Each row has a name. After each piece below comes the name of the row it's from, unless a question asks for something else. Each question is about the rows just above it. Some pieces are copies with a little noise.

P: [  4   4 -59   4 -75]
G: [-48  38 -59 -41  13]
V: [  18   21  -83  -61 -111]
After [  4 -59], its row goes on with	[  4 -75]
The value that P holds more than once:	[4]
which: [  3   4 -59   4 -74]	P
The rest of the row after [ 21 -83 -61]:	[-111]

S: [ 20   3   7   6   6  12 -10   9  17  16   0   6  14  23   3   0  21   2
  12  -3  16  -7]
F: [-20 -14   0  -3  -2 -13  13 -18 -20 -14  -7   3 -15 -20  13  13 -21  15
 -22   8 -12  11]
W: [  0 -42 -35 -55   4   0   3 -12  -5  -6  15 -69  -1  -6 -56 -38   0 -54
  -6  13  -1  19]
J: [-18  21  22  38  -6   0   2   5   1 -15 -13  45  -1 -15  49  29 -17  50
  -3  -5  -5  -4]
C: [-30 -13  -7 -11 -10 -24  17 -21 -29 -22  -7  -5 -27 -32  -1   5 -32   0
 -31   7 -27  14]
D: [ 27 -30 -43 -66  17  28 -31  15  39  33   2 -75  32  41 -70 -55  29 -68
  43  11  32   4]
K: [ 13  39  24  37   1  11 -34  27  33   9 -14  42  14  20  29   7  16  26
  34 -10  15 -17]
H: [ 42 -51 -50 -79  24  38 -22  12  39  36  20 -99  42  46 -84 -65  45 -82
  41  11  43   5]
N: [-31   6  22  28 -11 -22  18 -18 -27 -23 -15  40 -23 -30  45  37 -33  46
 -28   3 -24   7]
T: [ 18  -3 -11 -22   5  11 -25  13  27  22  -7 -22  14  29 -28 -24  20 -29
  31   2  15  -2]
Repeated in D:	[32]
which: [ 28 -30 -43 -65  17  28 -31  14  38  33   1 -75  31  41 -72 -56  28 -69
  44  10  32   5]	D
which: [-20 -14   0  -2  -2 -14  13 -16 -21 -14  -6   3 -15 -21  12  12 -21  16
 -20   7 -10  11]	F
Go on from [-6 15] to the end of its row.	[-69  -1  -6 -56 -38   0 -54  -6  13  -1  19]

U: [-127   61   27 -116   68   54   86 -116  -24    9   26   -5  -58 -120
  111  -32  -74   81   55 -114   78  -10  -97 -101  -55   33 -105   53
 -113 -111   58   97]
M: [-5  4  2 -5  3  3  6 -4  0  2  1  0 -3 -4  6 -1 -4  6  4 -5  5 -1 -2 -4
  0  2 -3  3 -4 -5  3  6]
A: [-98  49  17 -95  47  43  71 -89 -21  15  13 -12 -56 -90  87 -28 -67  71
  50 -93  69 -17 -68 -82 -32  18 -77  37 -82 -93  38  80]
L: [-1  7  0 -1  2  7  3 -2 -1  6  0 -1  1 -1  5 -2 -1  6  7 -2  6 -1 -1 -2
  2  1  2  1  1 -1  2  7]
R: [-5  0 -4 -6 -3  0 -2 -6 -5  0 -4 -5 -5 -5 -1 -6 -6  0  0 -6  0 -5 -5 -6
 -3 -4 -4 -4 -4 -6 -3  0]
B: [-5  1 -4 -6 -3  1 -1 -5 -5  1 -4 -5 -5 -5  0 -5 -6  2  2 -6  2 -5 -4 -6
 -1 -4 -3 -3 -3 -6 -3  2]
X: [-19  55 -56 -39 -36  55 -12 -37 -64  57 -55 -61 -21 -21  11 -65 -47  39
  56 -42  40 -59 -23 -53  21 -52  18 -47   6 -35 -42  38]
Z: [ 10  -5   2  13   1  -4  -7   9   5  -6   4   7  12   8  -8   7  13 -10
  -8  13 -10   8   4  11  -2   4   5   1   6  13   2  -9]
E: [-1 -4  1  0 -1 -4  0  0  1 -3  0  0 -2  0 -2  1 -1 -2 -3  0 -2  0  0  0
 -1  0 -2  0 -1 -1  0 -3]
Q: [ 21 -22   6  29   0 -19 -20  21  13 -21  10  17  25  16 -23  17  29 -30
 -27  29 -30  19   9  27  -9   9   8   0  -1  -2   0 -28]
which: [-5  2 -5 -5 -4  1 -1 -5 -6  1 -4 -5 -5 -5  0 -4 -5  3  2 -6  2 -4 -4 -6
 -1 -3 -4 -2 -3 -5 -3  2]	B
which: [-1 -4  0  1 -2 -4  0  1  1 -3 -2  0  0  0 -3  1 -1 -2 -2  1 -2  0  0  1
 -1  0 -2 -1 -1  1  1 -4]	E
Go on from [ 0 -1 -1  0] to the end of its row.	[-3]

roze: [-75  72  43  35  51   6  64  65  51  27  98]
ditut: [-47  62 -75  35  51   7  64  65  51 -63 -90]
Felut: [ 52 -96 -35   4  84  44  12  44 -16  44  18]
The value that Felut holds more than once:	[44]
After [35 51  7], its row goes on with	[ 64  65  51 -63 -90]
The rest of the row after [72 43 35 51]:	[ 6 64 65 51 27 98]
Repeated in roze:	[51]
which: [-47  62 -75  35  51   6  63  66  51 -63 -91]	ditut
Go on from [ 6 64 65 51] to the end of its row.	[27 98]
which: [-73  72  42  35  51   6  64  65  53  27 100]	roze

firas: [  4  -4   1 -16  -6  -3 -10  -2 -10  -4  18 -15  -8  17 -14   0  11   4
   2 -16 -15 -15  -4 -14  10   0  -3   1  -5  14  15  -7 -28  -1 -14]
fenot: [  4   0   1 -12  -1 -14  -3  -6  -4  -9  10  25  -8 -21 -56 -29  20   4
   2  -8  -8 -15  -4 -14  18  -2 -12  -3 -17   9  10  -7 -32  -1 -14]
kip: [ 31  -2 -66 -55  22 -87   4  35 -20  29  10 -29  43  -2  13  -4   8   4
  -5  40 -34   2 -22  28   7  14  -3  16  -5  19  -9 -12  31  -9 -45]
sova: [ 12   7  -9   0  10  -3 -10  21   3  18  23  -8 -13 -28  -6 -11  -6  23
  28   0 -18   2  19  -4 -10  -3  23  16  -1  -7   8   4  17 -17   6]
Dig: [-48  -4  -9   0   1 -20  89 -29 -37 -31 -48  79 -17  68  21  42  23 -66
 -84 113 -36  46 -32  64  18  12   9 -94 -13  54  31  18 -14 122 -34]
Lor: [-18  21   5  36 -13  37 -10  -2  33 -53  31   3 -21 -22 -56 -29 -13 -21
  15  -8 -15 -22  -4 -25 -30   4  27 -35 -79  29   3  20 -21  -9  -9]
lis: [ 12 -21 -28 -28  31   9 -88  63  20  61  43 -35  39 -80 -25 -22 -21  87
  75 -72 -17 -15  70 -56 -19  -8   9  60   6 -63  24   8 -18 -74  36]
which: [ 31  -1 -66 -56  21 -87   2  35 -20  29  11 -27  43  -4  13  -4   6   4
  -4  40 -33   1 -21  28   6  12  -4  17  -5  18  -8 -13  30  -8 -44]	kip
which: [ 31  -2 -66 -55  22 -87   4  35 -20  29  10 -29  43  -2  13  -4   8   4
  -5  40 -34   2 -22  28   7  14  -3  16  -5  19  -9 -12  31  -9 -45]	kip
which: [-49  -4  -9   0   0 -20  88 -29 -37 -32 -48  79 -16  68  21  43  23 -65
 -84 112 -35  45 -33  64  18  13   9 -94 -14  55  32  19 -13 123 -35]	Dig
Go on from [-22 -56 -29] to the end of its row.	[-13 -21  15  -8 -15 -22  -4 -25 -30   4  27 -35 -79  29   3  20 -21  -9
  -9]

Mulu: [ 76 -28 -64 -44  23  85  39 126]
Nug: [ 76 -28 -64 -44 -70  85  39 126]
ruko: [  9 -28 -64 -44 -70  85  39 126]
which: [  8 -28 -64 -43 -70  86  40 126]	ruko
which: [ 77 -28 -64 -45  22  85  40 126]	Mulu

fezu: [ 71 -10  27 -26 -80  27]
giv: [  71   -1  -27 -105   86   10]
Gog: [-115   44   15  -57   49   12]
Kote: [ 15 -94 -25 -57  50  29]
Badef: [ -7  39  14 -57  49  -7]
zeref: [-10 -42 -37   8  14  -2]
Which value appears more than once in Badef?	[-7]
After [-57  50], its row goes on with	[29]
which: [ -7  39  14 -57  49  -6]	Badef
which: [ 15 -94 -25 -56  50  29]	Kote
Which value appears more than once in fezu?	[27]
After [ 14 -57  49], its row goes on with	[-7]

mada: [-13  63  33 116  85   6]
vamu: [-73  48 -28  -2 -19 108]
nagu: [-73  48 -28  -2  52  75]
Zuti: [106 116 116  53 116 -12]
which: [-72  47 -26  -3 -18 106]	vamu
The value that Zuti holds more than once:	[116]
which: [105 116 116  53 117 -12]	Zuti

zamel: [-11 -55  76  25 -16  13  10 -71 -22  17 -59 -25   6  33 -17  -8 -32 -47
  28 -43  34]
zukar: [-14   6  -1 -78   3  47  -1 -51  -1   2  35  43 -24  19 -67 -20 -65 -43
  25 -75 -43]
Kagik: [-43 -31  15  60   9  60  51  60 -13 -50  -6 -23  45 -55  26  46 -36 -49
  14  -7 -43]
parol: [  34   74   24  -79    3  -70   50   60   -6    5   16    2 -115  -82
   -4  -52   58  -34   -7    9    2]
which: [-43 -30  14  59  11  61  52  60 -13 -51  -6 -22  46 -55  25  46 -35 -48
  15  -7 -42]	Kagik
Go on from [-78   3] to the end of its row.	[ 47  -1 -51  -1   2  35  43 -24  19 -67 -20 -65 -43  25 -75 -43]
The rest of the row after [50 60]:	[  -6    5   16    2 -115  -82   -4  -52   58  -34   -7    9    2]

puf: [  4  -7  24 -28 -50   5  -2 -78  -1]
zege: [ 29  -5 -93 -11  13 -93  50 -56 -35]
sakam: [  4  -7  24 -28 -50   5  -2 -14  -1]
difa: [  4  -7  24  -9 -50   5  -1 -14  -1]
lolo: [  4  -7  24  -9 -50   5  -2 -14  22]
faz: [-64   1  77  -6  -5   4 -87  15  13]
The rest of the row after [-11  13]:	[-93  50 -56 -35]
Which value appears more than once in zege?	[-93]
The rest of the row after [ 1 77 -6]:	[ -5   4 -87  15  13]
The rest of the row after [ -9 -50   5  -2 -14]:	[22]

nazo: [ -8 -22  11   4  20  19   3 -20]
vume: [  -8  -22   11 -111 -114   19    3  -20]
Zaves: [  -8  -14   -9 -112 -114  -14  -85   92]
After [-112 -114], its row goes on with	[-14 -85  92]
which: [  -8  -22   11 -111 -114   19    3  -20]	vume
which: [-10 -22  11   3  20  19   4 -17]	nazo
After [-111 -114   19    3], its row goes on with	[-20]
Repeated in Zaves:	[-14]
Go on from [-111 -114] to the end of its row.	[ 19   3 -20]

mapak: [-58 -58 -36 -55 -19]
toku: [  6 -34 -14 -55 -18]
logoz: [  69 -121   68  -89 -101]
which: [  6 -34 -15 -55 -19]	toku
Repeated in mapak:	[-58]
Go on from [-58 -36 -55] to the end of its row.	[-19]
which: [  70 -121   68  -89 -101]	logoz

Neti: [ -88 -120   46  -90    0   32  -19  -23   59   -5    4   -4  -43   38]
Sadup: [ -14 -112   24   -1   11   29  -19  -24   59   11   38   10  -97   26]
voku: [  16    4    4 -102   35   32  -71   26    6    2   -3   -7  -16  -61]
Begi: [ -10 -112   26    5   12   33  -71    4  -46    8   45   -1  -95   19]
Sib: [ 48  -2  17 -68   4  77 -47   4  20 -14  41  -8  26 -41]
After [-19 -23  59], its row goes on with	[ -5   4  -4 -43  38]
which: [ 48  -3  17 -68   3  77 -48   4  21 -14  41  -8  27 -41]	Sib
After [ 33 -71], its row goes on with	[  4 -46   8  45  -1 -95  19]

gifo: [-25   7 -55  -1  85  27]
dube: [ 62  -6  12   2 -88   1]
Koz: [-78   1 -17  -4  89 -14]
Kuf: [ 35   2 -50   3  12  36]
nal: [-59   5  12   3 -88   2]
The rest of the row after [ 12   2 -88]:	[1]
which: [ 34   2 -49   3  13  37]	Kuf

tupo: [-67 -35 -58 -90 -22  -5  -2   5  21 -37  -6 -53 -32 -59 -54  40 -47  52
  43  -7  53 -20]
gul: [ -51  -41  -41 -105  -17   -9    5   22   66  -69    0  -28  -32  -42
  -53   43  -31   50   19  -11   53  -39]
Pib: [  6  44  15  52  34 -57 -27 -96 -17  40  21  54  79  56 -48 -37 -23  19
 -48 -38 -34 -28]
kur: [ -55  -48  -49 -111  -21  -18    5   22   66  -76   -7  -27  -30  -35
  -54   39  -47   52    6  -14   53  -47]
mezo: [  7  17  15  45  48 -33 -27  11 -35  25 -60 -23  80  54  29 -36  22  27
  62 -45 -29 -54]
pegek: [ 38  15  31  21 -37  62  30 -72   6 -97 -10  62  -1  14 -15  -2  10 -21
 -45  13 -69  45]
depos: [ 44  -3  40 -99  47 -31  14 -89  12 -97 -48   7  44 -53  42  50 -76  -4
 -67  11  14  43]
Mevet: [ 31  38 -20  11 -58 -61 -55  33 -71  57 -48   7  44 -52  39 -28  -8  43
  61 -55 -92 -16]
Which value appears more than once in pegek?	[62]
The rest of the row after [-48   7  44 -52]:	[ 39 -28  -8  43  61 -55 -92 -16]
After [-54  39 -47  52], its row goes on with	[  6 -14  53 -47]

Didi: [-19  22  18  -5   9 -31 -65]
ruzez: [-42  14 -24   9  20   5 -90]
biveg: [ 58  21 -10 -53  26   6 -39]
Molil: [ 43  14 -24   9  20   5 -90]
ripo: [-14 -23  51  -7  17 -58  -4]
Dagul: [ 71 -14  67   2   6 -36  50]
Bopak: [ 12  -5 -21  -4 -31   5  25]
which: [ 59  21 -10 -53  25   6 -39]	biveg
Go on from [67  2  6] to the end of its row.	[-36  50]

Zek: [-22  30  92   5]
pagim: [-22  30  91   6]
Tum: [-22  92  92  92]
The rest of the row after [-22  30  91]:	[6]
After [-22  92  92], its row goes on with	[92]
The rest of the row after [30 92]:	[5]
which: [-21  92  92  92]	Tum
The value that Tum holds more than once:	[92]

